In the rows, 128 means zero.
Each path below is one point turned by a fixed rotation once a step. After each direction that follows a path, write how fast that rotation turns it, in degrees a step (0 if it stays still).
Each turn is a multiple of 5 degrees from 10 to 175, or 0.
Each row of a path follows its step; steps can be skipped.
path 1
step 0: [127 119 131 134 118 127 121 142 116 133 115 125 123 141 137 138 135 127
 133 137 117 122 130 120 120 141 108 136 119]
step 1: [132 121 116 120 136 124 116 147 121 137 130 130 131 128 125 136 132 146
 148 136 127 124 132 137 119 127 138 127 137]
step 2: [146 134 118 125 110 130 132 132 121 137 119 138 133 123 141 116 128 125
 139 126 131 143 135 126 128 129 133 117 141]
step 3: [119 135 127 142 120 132 130 128 122 141 132 139 118 120 125 130 106 122
 124 142 125 124 132 131 131 132 143 110 124]
step 4: [120 129 139 122 117 133 127 136 122 128 134 140 135 132 143 139 121 141
 113 125 109 131 114 122 137 138 127 125 121]
step 5: [128 127 131 125 128 140 127 146 118 139 118 123 134 132 118 135 132 134
 134 120 130 122 121 121 111 136 128 127 103]
step 6: [129 132 128 128 119 129 129 134 114 131 123 127 141 123 109 124 135 136
 141 138 119 138 120 132 116 134 131 142 147]
step 7: [138 124 115 131 119 126 126 131 109 134 138 120 141 124 134 132 121 107
 127 142 133 140 140 123 123 130 130 126 132]
step 8: [120 136 131 148 124 125 117 141 128 122 135 134 121 138 144 131 124 123
 136 139 117 135 133 137 134 142 140 125 125]
step 9: [134 117 133 117 136 140 128 136 126 140 137 137 127 141 143 132 131 132
 136 131 122 121 113 116 130 138 136 112 130]
step 10: [135 133 135 125 125 133 138 139 114 132 101 132 127 141 114 131 117 133
 141 120 118 127 130 124 126 129 126 117 131]
Directions:
[130 130 128 125 124 125 125 129 127 131 126 123 127 133 124 132 125 132
 130 126 132 124 123 126 127 128 124 134 130]	70
[125 130 128 128 128 126 126 131 130 122 128 129 127 134 122 127 127 133
 125 127 125 133 130 134 128 128 133 127 131]	160
[127 131 128 132 125 131 127 129 126 130 133 128 132 123 122 128 130 129
 123 124 129 132 123 126 129 127 130 131 123]	40
[125 126 130 130 127 136 126 130 133 130 128 123 130 132 131 131 129 131
 127 133 129 130 128 132 132 125 124 127 126]	85
[128 130 129 135 124 128 127 130 131 128 121 126 123 130 126 126 129 124
 129 126 129 129 132 129 124 130 127 127 121]	140
[130 125 127 126 130 131 126 132 127 125 125 132 131 126 121 129 132 127
 127 128 124 125 129 130 125 127 119 127 128]	70
[130 124 134 129 130 124 122 129 125 126 132 134 128 130 132 128 127 133
 127 128 132 128 129 130 128 129 126 131 121]	90
path 2
step 0: [113 119 136 131 122 120 145 136 132 136 119 137 113 125 139 116 138 131
 135 128 121 125 125 116 137 129 130 116 125]
step 1: [138 120 137 140 124 122 140 122 138 139 144 131 127 129 127 118 128 138
 124 132 145 126 124 126 137 128 143 115 118]
step 2: [116 116 135 123 129 112 143 122 124 143 117 143 123 126 135 128 128 134
 126 128 117 117 124 126 133 133 142 120 126]
step 3: [133 122 130 139 130 116 142 129 144 130 135 133 111 121 126 110 128 128
 132 130 137 121 124 133 135 128 140 131 111]
step 4: [121 108 143 123 117 111 136 124 126 139 127 134 127 128 124 124 117 148
 133 129 123 121 129 135 133 129 130 121 124]
step 5: [134 127 127 143 134 108 130 127 129 137 121 139 110 127 125 110 141 138
 136 126 134 126 127 126 132 128 140 130 123]
step 6: [131 118 153 135 121 122 138 124 139 139 125 132 123 137 130 122 113 136
 136 119 127 116 130 135 126 134 131 122 124]
step 7: [133 128 124 131 139 117 136 120 131 135 115 138 118 120 120 114 132 152
 130 127 124 129 129 128 130 137 134 115 117]
step 8: [128 123 142 125 129 114 137 122 143 147 134 134 115 134 129 123 124 136
 127 115 137 118 131 134 114 129 127 137 125]
step 9: [132 129 126 123 132 115 128 118 139 130 119 131 126 121 123 111 120 148
 141 119 115 115 127 125 137 125 133 122 123]
step 10: [128 128 136 130 135 117 143 124 134 135 134 132 103 139 117 128 127 144
 135 119 133 129 142 132 123 122 133 132 130]
Directions:
[129 129 133 126 125 130 124 122 129 131 130 122 133 128 125 127 122 128
 128 129 129 126 123 130 133 130 128 125 127]	145
[129 124 131 128 129 126 127 131 130 125 125 130 136 126 135 132 124 133
 126 125 127 126 129 130 128 124 127 127 129]	155
[124 137 131 128 131 129 125 130 128 124 127 132 125 125 130 129 129 133
 130 131 133 128 124 128 133 129 128 129 127]	160
[119 128 136 125 125 128 131 127 125 131 129 129 125 131 130 134 125 127
 129 127 127 127 130 129 125 129 125 129 130]	170
[127 128 128 130 126 133 134 131 130 120 132 127 127 126 126 126 123 130
 133 129 125 129 132 127 129 128 125 123 124]	120
path 3
step 0: [137 133 125 114 143 119 130 123 136 119 129 145 125 137 118 130 129 123
 132 142 122 121 121 132 122 142 137 121 125]
step 1: [128 126 120 152 139 134 123 126 139 133 138 129 134 123 116 134 139 123
 118 135 138 128 120 125 117 132 132 117 120]
step 2: [142 129 134 130 128 124 126 118 125 124 139 143 121 118 127 140 138 130
 121 120 129 134 120 121 122 110 113 138 127]
step 3: [132 133 133 116 108 129 111 131 136 132 125 152 127 129 124 123 131 123
 133 129 126 127 118 121 120 137 136 137 123]
step 4: [114 129 127 128 138 134 128 122 138 146 130 130 117 132 121 121 122 146
 116 125 130 122 117 123 113 136 130 127 118]
step 5: [135 124 118 113 136 116 134 111 122 123 132 131 117 117 123 134 133 131
 120 136 124 133 126 127 128 132 122 118 107]
step 6: [135 123 126 129 113 135 128 124 126 134 133 133 150 122 114 136 138 119
 134 129 131 126 133 125 113 130 130 123 111]
step 7: [137 127 136 137 135 138 134 125 115 140 134 143 118 138 125 130 126 134
 134 122 129 121 128 129 109 121 123 143 123]
step 8: [135 133 119 119 131 140 114 123 119 127 113 141 107 125 130 127 142 129
 133 136 128 127 122 125 126 143 130 127 128]
step 9: [125 130 120 118 139 142 124 122 142 137 125 127 145 120 121 128 142 146
 130 133 134 123 119 124 122 121 132 121 123]
step 10: [142 125 127 122 146 119 139 126 126 126 143 143 132 124 125 130 120 125
 128 137 120 117 115 124 127 116 130 132 115]
Directions:
[131 130 123 122 124 129 128 126 130 120 125 125 125 129 125 132 129 126
 130 123 127 125 129 125 126 129 124 127 131]	125
[129 131 128 128 128 122 135 126 128 124 127 129 123 131 132 126 131 128
 131 133 128 132 129 122 126 124 132 132 126]	140
[131 131 122 129 132 129 128 130 126 129 128 127 124 133 126 125 126 128
 122 129 136 131 128 129 126 135 128 129 131]	100
[132 129 127 125 126 123 126 130 124 131 129 128 137 128 129 130 124 127
 129 128 131 128 127 122 128 126 125 133 128]	95
[134 131 129 132 124 124 130 127 130 130 128 129 127 123 127 126 130 134
 131 131 130 122 124 130 126 132 124 127 127]	0
[129 125 126 125 127 133 131 127 119 131 125 125 128 129 129 127 128 131
 134 128 128 127 134 130 126 129 128 127 122]	35
path 4
step 0: [119 136 120 139 130 125 125 134 131 133 131 134 125 136 125 136 139 147
 116 129 114 128 128 137 118 112 133 117 130]
step 1: [109 114 136 127 134 142 139 123 129 132 140 131 130 130 122 132 130 137
 128 136 122 134 126 119 112 127 116 119 132]
step 2: [131 121 130 130 123 159 131 128 128 125 110 132 132 135 117 127 133 143
 131 120 123 122 127 125 131 130 121 134 135]
step 3: [116 123 127 132 110 145 122 137 122 135 120 127 120 133 135 117 133 133
 124 133 132 137 121 142 135 123 139 118 135]
step 4: [116 126 132 136 114 130 134 132 126 125 136 122 126 130 141 120 113 141
 135 124 125 123 138 142 113 116 116 124 132]
step 5: [131 134 116 126 119 136 133 124 134 126 141 129 125 125 118 126 135 148
 115 133 122 119 132 121 123 108 125 132 139]
step 6: [132 114 136 121 123 136 135 125 135 131 134 121 127 143 120 127 147 139
 135 136 135 141 117 125 122 118 124 121 129]
step 7: [121 129 135 140 127 143 139 130 136 125 118 116 134 143 121 121 134 137
 138 120 118 120 136 133 132 129 130 114 122]
step 8: [109 124 129 138 127 134 123 135 123 118 128 121 121 135 124 126 129 131
 109 133 120 122 124 135 132 123 130 117 149]
step 9: [110 116 125 116 126 139 128 139 120 118 136 130 137 137 127 127 124 140
 129 133 142 125 134 133 115 123 115 132 134]
step 10: [141 125 120 126 127 147 125 131 126 143 132 122 138 126 119 108 133 143
 129 125 130 119 138 127 128 117 126 128 135]
Directions:
[122 134 130 131 127 124 131 128 123 128 129 126 129 128 128 131 127 125
 124 128 124 131 134 132 125 126 128 130 131]	90
[134 128 121 130 128 123 129 126 128 133 133 127 128 128 126 127 124 132
 129 129 132 129 129 129 123 123 130 129 127]	65
[127 131 131 129 130 126 126 125 127 130 122 127 125 132 127 127 124 133
 125 131 128 124 126 123 132 124 130 133 130]	130
[129 126 130 130 125 132 128 130 125 135 122 131 125 120 129 133 125 130
 125 127 128 130 129 127 125 127 125 127 125]	35
[129 124 128 126 127 131 131 126 126 122 134 131 123 129 122 134 123 127
 125 126 131 126 128 126 129 129 128 131 130]	100
[135 131 125 128 130 133 129 128 131 128 126 125 128 127 126 127 125 127
 128 126 120 123 133 130 128 130 126 130 129]	135
[131 135 133 125 122 130 124 129 125 129 135 130 128 125 130 124 128 128
 131 127 127 127 125 130 131 125 125 131 127]	55
path 5
step 0: [114 137 132 123 138 131 140 118 131 128 126 118 125 133 141 118 128 125
 119 138 138 131 133 135 136 138 127 112 130]
step 1: [130 135 111 113 134 134 117 116 141 130 131 136 124 132 121 139 116 125
 128 133 131 124 126 125 131 128 138 112 129]
step 2: [128 135 130 130 116 133 141 105 134 146 127 130 137 128 123 118 124 140
 122 125 128 121 132 124 133 137 130 125 128]
step 3: [133 139 119 137 132 122 127 126 130 118 127 144 128 138 127 120 125 130
 121 131 135 119 120 144 129 144 127 114 130]
step 4: [128 134 111 113 114 134 134 126 120 137 124 135 123 112 134 127 117 129
 130 132 134 123 115 127 128 136 129 129 135]
step 5: [118 138 123 129 118 131 128 123 116 132 127 125 137 136 131 119 123 121
 120 128 124 122 130 134 143 127 109 113 120]
step 6: [118 128 119 126 126 133 129 114 135 119 120 130 109 144 140 134 115 132
 126 134 136 132 119 127 135 134 124 125 131]
step 7: [128 127 139 106 127 130 128 119 126 141 124 131 126 132 125 124 109 128
 125 123 126 109 128 130 133 127 134 118 128]
step 8: [131 136 124 145 130 129 130 117 142 134 107 132 129 123 129 120 122 133
 128 127 137 126 129 131 140 127 125 113 119]
step 9: [127 148 129 114 116 121 128 123 136 122 116 131 127 130 124 134 124 137
 123 123 129 128 110 139 121 137 132 121 134]
step 10: [137 140 121 123 119 123 133 127 114 137 127 141 126 126 128 118 115 127
 113 123 138 134 129 125 141 122 129 126 122]
Directions:
[128 129 134 126 129 128 135 132 124 132 128 126 133 130 126 123 126 126
 121 128 128 128 131 127 128 128 126 127 130]	145
[124 124 123 132 126 124 129 133 132 130 124 130 130 131 131 132 129 126
 124 132 126 127 129 130 130 126 133 126 130]	140
path 6
step 0: [119 128 128 126 126 126 127 129 115 119 135 132 117 123 135 137 125 137
 139 140 121 133 120 131 125 127 134 127 123]
step 1: [119 133 136 129 118 119 135 127 126 125 136 134 116 134 124 133 127 132
 129 123 114 137 121 124 127 126 137 118 135]
step 2: [120 123 134 139 126 133 124 135 127 120 133 147 116 124 118 124 126 136
 127 125 125 128 123 135 125 123 131 124 133]
step 3: [134 125 133 134 118 124 124 139 128 123 124 134 124 136 120 126 129 137
 128 141 125 141 122 132 131 114 135 126 131]
step 4: [127 128 124 143 117 120 127 132 133 128 122 138 127 124 126 130 127 120
 142 129 125 138 115 139 130 122 129 125 127]
step 5: [122 120 126 126 117 112 123 129 135 120 124 136 129 119 119 134 122 130
 125 134 120 133 120 130 129 126 128 134 118]
step 6: [121 127 132 114 128 114 124 133 134 118 120 140 124 126 133 135 136 127
 131 126 128 137 125 137 135 125 134 121 126]
step 7: [129 121 134 124 129 110 138 131 118 122 128 144 120 123 135 125 126 129
 126 126 129 130 116 135 127 127 126 136 131]
step 8: [125 120 125 121 127 124 130 140 112 123 124 136 134 130 123 125 129 125
 122 122 118 133 115 129 131 125 141 126 130]
step 9: [128 134 128 130 124 115 124 139 116 124 123 138 135 131 120 123 117 137
 131 121 131 128 126 138 128 131 132 118 125]
step 10: [132 130 138 131 119 118 117 138 120 122 135 128 137 118 129 122 129 127
 121 131 123 139 125 141 122 131 132 127 127]
Directions:
[124 127 132 130 126 124 129 135 126 130 127 131 128 127 125 135 130 132
 128 129 127 130 122 133 127 131 131 129 128]	0
[125 125 125 120 127 129 134 129 125 126 129 128 131 128 135 127 126 133
 131 125 123 127 130 129 127 129 125 128 131]	45
[132 132 132 127 125 126 130 132 127 125 134 124 127 129 134 128 129 124
 133 133 132 127 126 131 130 126 126 128 130]	110
path 7
step 0: [116 139 137 127 137 130 124 127 110 123 137 134 127 120 132 133 127 116
 134 131 127 125 113 128 134 139 130 136 114]
step 1: [142 130 137 130 126 124 132 142 132 118 135 139 125 123 139 139 136 133
 137 120 124 118 143 134 131 123 126 117 133]
step 2: [131 135 131 122 128 129 121 131 140 120 120 126 124 126 118 118 138 129
 128 144 115 135 115 141 125 136 137 134 137]
step 3: [127 151 127 119 128 130 125 115 117 123 139 123 134 125 137 128 126 118
 122 123 129 129 135 132 140 131 139 120 125]
step 4: [122 126 139 132 121 124 130 137 138 116 137 130 128 122 139 126 142 146
 116 124 139 118 124 134 127 128 120 125 130]
step 5: [130 137 142 117 130 121 122 124 131 119 118 145 130 137 118 127 129 128
 123 129 118 147 118 124 127 125 128 126 126]
step 6: [125 129 132 123 135 139 127 140 116 120 143 126 128 114 139 121 115 120
 118 138 123 132 137 126 139 127 130 125 129]
step 7: [141 117 133 115 131 117 130 124 120 118 121 129 126 121 138 122 137 148
 133 124 135 122 125 137 125 134 126 124 131]
step 8: [125 140 135 136 131 126 123 135 117 125 136 133 132 138 113 130 129 134
 133 135 116 136 110 130 135 141 130 122 124]
step 9: [130 134 143 137 131 134 122 136 125 116 123 124 115 121 143 131 123 117
 131 118 130 128 139 135 141 126 135 126 129]
step 10: [135 129 132 114 140 123 117 129 141 122 132 131 129 120 133 131 146 132
 131 137 122 115 120 136 119 133 124 132 125]
Directions:
[129 131 128 126 129 129 131 130 133 129 125 128 129 127 122 130 132 137
 131 129 127 131 131 124 132 131 126 129 126]	120
[128 121 129 125 130 127 131 129 121 126 127 131 129 128 127 125 122 132
 124 129 130 133 127 123 128 127 124 127 126]	45
[129 127 130 131 127 131 128 126 123 130 130 132 128 128 124 126 134 124
 124 129 125 124 132 123 135 127 130 125 126]	135
path 8
step 0: [128 127 135 114 135 120 129 117 133 130 141 112 133 139 135 112 127 134
 143 116 131 131 126 124 121 128 131 116 136]
step 1: [125 125 140 136 135 121 141 130 134 130 139 116 132 115 110 128 128 118
 137 120 123 118 124 115 129 121 124 128 142]
step 2: [125 111 132 117 137 133 134 123 128 132 118 125 131 121 134 112 142 129
 141 126 125 127 140 123 137 132 116 133 144]
step 3: [118 125 115 115 129 129 131 139 127 139 122 128 120 120 120 133 143 112
 134 122 126 123 126 111 129 121 142 130 134]
step 4: [133 115 131 109 124 129 120 131 121 123 113 116 132 128 129 137 134 121
 147 119 138 129 132 137 120 136 130 121 129]
step 5: [122 119 124 126 124 131 126 137 122 128 142 110 122 134 119 139 139 122
 135 123 126 141 107 133 126 124 129 137 133]
step 6: [126 117 118 132 130 115 128 121 132 120 131 122 126 130 137 115 123 128
 146 109 147 138 118 132 128 130 122 129 135]
step 7: [120 116 134 126 109 115 138 130 131 140 138 123 118 123 121 129 122 131
 135 128 134 123 115 115 137 119 121 128 135]
step 8: [123 114 142 112 134 126 127 111 132 129 128 141 126 127 130 122 132 129
 141 134 143 126 128 128 124 120 130 130 147]
step 9: [132 118 127 115 128 128 119 130 147 119 140 131 121 125 116 137 142 118
 135 128 122 118 125 110 137 122 132 130 132]
step 10: [131 116 122 116 133 132 122 116 134 131 131 126 131 135 127 136 130 107
 139 125 134 140 146 130 133 136 120 117 136]
Directions:
[130 126 129 127 121 127 127 123 133 126 133 135 122 129 127 128 125 129
 129 128 130 130 126 132 127 125 127 130 126]	35
[132 124 129 131 121 128 127 130 129 125 127 123 128 124 129 133 128 129
 128 128 128 122 132 129 131 129 122 124 127]	135
path 9
step 0: [132 142 129 134 130 130 118 136 111 139 130 142 130 134 123 125 118 128
 128 118 120 151 136 126 122 133 132 132 112]
step 1: [122 138 131 142 128 122 132 136 128 129 135 136 123 117 126 127 120 117
 127 125 110 136 147 130 129 136 132 134 106]
step 2: [124 141 132 139 125 129 127 120 124 110 126 137 125 123 125 132 136 126
 128 108 121 145 143 129 130 123 126 127 109]
step 3: [128 135 131 130 122 133 122 134 140 125 134 125 123 118 145 136 136 120
 134 116 119 142 132 135 121 116 136 123 106]
step 4: [134 139 125 129 133 132 122 145 125 119 119 127 116 131 131 137 130 130
 123 119 107 147 126 130 121 111 125 128 122]
step 5: [133 137 132 128 130 141 123 141 118 138 136 129 131 135 124 124 131 126
 135 127 102 139 123 129 116 122 127 129 108]
step 6: [122 140 121 140 136 132 140 144 122 122 132 133 118 133 126 129 133 127
 137 130 106 128 136 119 132 130 125 134 110]
step 7: [132 142 131 135 129 136 132 129 120 122 134 145 128 137 135 128 139 131
 141 113 125 137 134 125 129 137 128 120 105]
step 8: [138 139 133 133 128 126 136 145 137 122 129 140 116 122 149 134 132 122
 128 118 116 128 136 132 127 132 138 119 114]
step 9: [142 142 141 132 127 133 130 132 121 118 118 137 128 130 134 126 141 129
 115 111 109 133 130 131 120 118 131 121 125]
step 10: [133 136 139 137 127 136 135 135 130 135 132 120 131 128 140 120 145 119
 129 130 103 127 130 127 119 112 135 129 116]
Directions:
[130 126 132 131 126 128 126 126 132 124 127 123 129 127 130 127 133 126
 124 128 129 130 127 136 128 121 126 131 128]	55
[123 128 132 126 129 127 124 134 130 126 132 132 130 128 130 127 136 128
 127 128 125 133 132 125 124 131 125 129 131]	0
[131 129 131 126 127 131 125 122 122 128 127 131 133 132 124 126 130 132
 128 123 131 132 126 128 126 128 126 126 128]	155
[124 125 130 129 128 131 131 126 125 127 129 130 133 123 120 126 128 126
 126 128 120 122 129 129 129 126 128 131 128]	85
[127 130 130 133 132 129 130 126 127 130 132 122 125 133 126 120 125 130
 129 131 127 130 133 129 127 129 125 129 130]	70
